(in the rows, 128 means zero)
The rows of R fall into 3 groups, and each row is roughly a mix of its group's hidden directions; some rows fit no group.
R:
[[133  95 177 138 157 116 138 111 151  98 104 123 137  99 115 202 122 125
  150 147]
 [133 114 117 107 109 176 151 119 101 124 108  64  95 164 150 165  99 132
  127 128]
 [120 116 134 115  91 166 123 187 164 158 103 130 153 144 123  99 168 165
  140 113]
 [116 131 139 168 119 168 145 188 142 152 137 111 109 166 130 136 119 176
   91 142]
 [145 156 103  69 143 132 157 173  90 148 120 107 109 144 112 114 133 171
   96 122]
 [144 109 166 139 102 213 101 123 135 102 137 133 107 155 118 157 139 133
  144 147]
 [165 166 107 140 118 138 127 108  70  96 164  95 101  91 100 112 125 140
  119 108]
 [127 156 122 129 105 126 164 147 143 168 142 113 135 120 124  68 149 147
   92  69]
 [ 97 105  83  88 135 114 108 100 146 147 101 157 148 178 151 156 126 102
  150 143]
 [103  86 157  99 139 102 129 147 173 147  79 148 157 156 164 141 122 117
  145 153]
 [ 98  95 167 121 146 137 160 154 151 162  97 128 107 150 179 135  98  92
  126 149]
 [ 87 163  94 168 137 135 128  86 126 142 177 121 146 170 128 109 122 143
   88 127]
 [143 121 158 131  90 167 167 180 154 156 113 100 113 114 128 109 148 151
  117  84]
 [160 163 134 168 109 122 124 131 118 103 163 112 137  85  85 105 149 172
  110  96]
 [110 134 122  95 107 152 151 166 113 159 103  86 143 113 145  57 142 134
  143 112]
 [140 155 127 151 129 125 134 180 106 115 135  90 143  94  88 114 142 198
  118 131]
 [163 139 123  67  89 156 149 134 108 141 114 100 110 125 133  83 143 128
  127  78]
 [121 102 168 159 122 192 140 121 146 113 123  90 116 147 126 190 120 144
  132 142]
 [121 157  52 153 127 100 131 121  73 128 145  89 112 115 133 116  99 124
  121 124]
 [130 105 156 106 132 103 143 189 140 140  78 126 143  71 133 106 141 123
  163 128]
 [130 140 130 163 132 100 106 198 125 116 127 132 156  95 102 105 143 180
  135 156]
 [ 93 115 137 173 150 135 119  69 147 125 152 152 122 152 150 161 103  82
  125 151]
 [141  98 157 178 102 138 126 136 152 129 132 141  81 157 171 154  89  95
  114 136]
 [139  96 147  55 135 101 126  99 126 114  81 122 137 148 162 145 111 102
  152 141]
 [ 91 119 108 173 117 192 126 145 167 158 141 143 130 156 108 162 154 145
  127 125]
 [142 127 187 132 108 180 154 109 163 124 140 110 138 111  99 128 162 148
  118  82]
 [ 95 131 109  60 131 149 146 112 134 156 102 107 175 138 119 100 165 139
  146 105]
 [113 155  83 106 126  85 154 148 110 167 123 111 140 120 144  62 127 129
  109  99]
 [120 122 156 164 124 138  92 178 159 132 135 187 145 107 115  95 159 131
  148 152]
 [145 147 119 108 115 131 125 192 117 132 115 116 148 104  90  97 166 188
  130 119]
 [ 92  99 144 144 113 139 116  67 169 125 118 131 170 124 148 127 138  85
  168 117]
 [146 114 128 103 107 102  91 113 143 111 108 164 162  86 118 103 161 100
  179 111]
 [107 118  93 119 142  90 150 135  95 144 101  91 110 136 179 128  77  95
  131 146]
 [113 140 126 106 125 104 144 172 130 159 108 125 158  86 132  52 151 129
  141 108]
 [ 88 134  68 169 144  95 132 174 104 155 122 111 123 127 151 117  96 125
  127 157]
 [146 116 192 141 122  79 145 169 153 116 104 104 157  95 135 106 126 160
  122 124]
 [142 102 129 140  92 167 141 202 132 149 100 106  84 145 152 142 113 138
  129 132]
 [120 133 142 179 116 126 108 144 141 103 133 109 177  78  92 113 159 169
  153 129]
 [135 122  79 130 113 101 134 195 110 158 106 125  86 148 164 126  95 122
  118 137]
 [127 111 100  66 146 114 116 117  86 118  93 120 115 146 156 143 100  97
  158 166]
 [111 144 140 191 135 127 133 127 121 100 146  78 163  87  98 131 131 174
  129 136]
 [135 149  74 107 139 170  90 123  72 110 150 147 104 132  97 136 139 127
  149 158]
 [146  95 180 157 129 137 105 166 165 110 116 172 123 101 114 164 143 127
  154 151]
 [153 153  80 115 107 127 119  54  99 106 157 111 123 129 108 134 133 121
  123  85]
 [114 121 104 129 146  76 113 190 106 126  93 117 148 114 143 117 109 147
  149 180]
 [104 146  52 144 146 136 117 151  70 138 140 119 100 129 133 126 104 116
  136 163]
 [154 117 117  73 140 117 119  73  90  91 111 112 112 135 133 172 105 105
  148 141]
 [ 86 125 140 137 112 174 157 143 151 151 113  69 167 144 127 114 146 171
  126 115]
 [114 155 131 179 130 110 123 138 165 150 171 173 150 121 108  90 155 144
   95 107]
 [107 123 150 217 131 149 123 135 148 123 160 132 110 149 136 158 103 135
  105 157]
 [136 134  91  96 120 139 139  51 101 125 139 110 102 148 142 144 109  86
  125  97]
 [194 127 138 129  92 102 116 194 114 109 113 130 100  94 122 113 128 150
  131 117]
 [114 119 159 208 102 152 127 157 156 118 134  89 150 114 124 129 130 169
  130 132]
 [135 147  83 144 125 116 145  91 114 134 155 109  96 178 137 162  96 133
   78 109]
 [117 157  98  63 161 116 153 101  89 131 120  92 156 110 101 112 145 148
  130 116]
 [147 143 101  50 152  91 138  86  87 123 116 129 122 114 127 121 123  99
  135 113]
 [104 156  48 165 139 131 115 152  78 139 152 121 110 123 118 121 114 131
  128 151]
 [113 128 117  76 161  77 138 113 101 122  94 108 163  88 137 105 124 109
  162 139]
 [188 130 127  64 114  90 147 121 117 123 108 132 104  99 123 126 132 112
  125  78]
 [130 119 144 191 104 151  97 188 164 132 143 168 123 139 120 129 142 153
  124 148]
 [139 137 111 138 142  72 158 138 126 137 121 123 132  46 105 124 137 115
  135  86]
 [177 126 128  95  89 121 116 199 128 131 102 140 120 111 116  96 154 156
  139 109]
 [141 148 121  79 132  86 121 123 117 132 125 154 156  88 117  61 156 113
  142 103]
 [132 130 163 162 114 105 182 119 144 140 131  81 116 107 156 111 100 118
   93  83]
 [ 98 140 114 101 116 193 107 103  91 123 136  99 146 154 137  79 137 126
  154 153]
 [100 133 145 185 134 131 147  95 123 103 139  57 160  96 122 137 115 149
  131 128]
 [ 69 115 147 172 148 146 164 140 147 143 112  72 157 125 137 148 115 150
  129 148]
 [158 100 140  93 117 168 122 106 105  94 104 100  93 145 136 186 108 117
  151 144]
 [139 114 123  81 131 102 150  91  95 121 100  88 106 135 171 136  85  88
  134 126]
 [161 164 102 148 104 120 114  91 112 101 166 115 140 103  84 118 151 158
  116  84]
 [102 138 116 128 114 131 134 191 129 166 117 126 147 112 141  47 147 135
  136 124]
 [162 121 201 116 111 131 125 118 172 105 127 143 157 115 102 125 163 158
  125 101]
 [149 106 122 151 129 137 101 124 124 102 132 149  86 164 135 203  98 119
  127 165]
 [151 145 131 176 124 111  95 176 123 101 148 149 137  86  87 120 148 170
  133 145]
 [141 116 112  42 110 131 125 132 137 154  92 154 134 141 138 101 156 106
  149 101]
 [113 117 125  98 100 161 114 166 165 157 104 150 165 141 118  96 178 150
  150 114]
 [107 140 133 131 114 130 172 170 143 171 118  94 149 104 132  71 145 148
  114  89]
 [106 139 128 197 119 114 127 168 171 149 147 143 159 116 106 112 152 167
  108 116]
 [143 114 139 145 156 106 103  83 134  88 140 160 120 134 115 203 113 115
  131 156]
 [102 114 146 136 133 176 108 145 178 152 135 191 141 156 110 143 167 134
  133 142]
 [121 122 115  80 127 142  92 149  91 119 101 135 142 118 143  81 136 107
  182 169]
 [ 88 124 150 156 123 200 151 106 137 131 137  69 141 154 128 146 124 153
  122 133]
 [114 106 163 173  83 158 139 148 165 127 108  75 159 117 140 117 136 153
  144 110]
 [140 148  70 102 139 143 107 115  53 107 138 113  96 125 120 132 112 113
  147 153]
 [173 127 115  91 137  79 109 104 102 108 127 172  94 108 136 133 112  78
  138 126]
 [134 102 210 125 138 115 155 179 152 131  95 116 128 110 155 114 114 133
  127 147]
 [112 138  98  93 166 110  97  86 124 127 142 193 152 124 106 126 152  97
  149 140]
 [163 120 154  84 120  92 153  93 102 101 103  78 118 114 156 126  96 109
  130 109]]

One row of each group comes first, with its name. Which group is each row after those in?
[100 135  99  51 160 137 147  83 117 158 121 138 133 166 137 127 132 101
 123 122] : <116>
[ 98  96 178 136 144 143 162 163 163 164 103 133 111 144 171 131 107 101
 121 148] : <46>
[118 127 101  97 118 107 152 187 106 162  87  96 127 112 157  79 119 125
 140 122] : <27>

[ 74 119 146 169 116 172 143 119 165 140 125  81 176 137 128 124 142 155
 136 124] : <116>
[127  97 196 140 145 136 143 129 164 107 103 118 150  85 108 174 142 134
 154 134] : <27>
[105  88 139  82 141 106 131 123 153 145  79 140 143 164 173 148 112  98
 147 150] : <46>
[116 117 133 144 102 149  93 164 170 137 120 164 171 120 105 103 178 151
 159 127] : <116>
[149 106 203 107 132 108 164 147 130 119  94  93 118 107 165 117  99 118
 126 132] : <46>
[171 122 140 102 104 100 158 124  99 109 101  67 107  96 151 121 100 121
 132  97] : <116>
[127 158 108 102 148 107 125 125  99 111 130 109 174  79  80 104 162 166
 146 123] : <116>
[ 92 100 152 174 117 164 139 103 167 143 134 120 117 172 168 152 104 100
 119 135] : <116>
[ 86 126 149 160 124 171 176 134 149 151 124  62 145 133 131 130 127 157
 111 112] : <27>
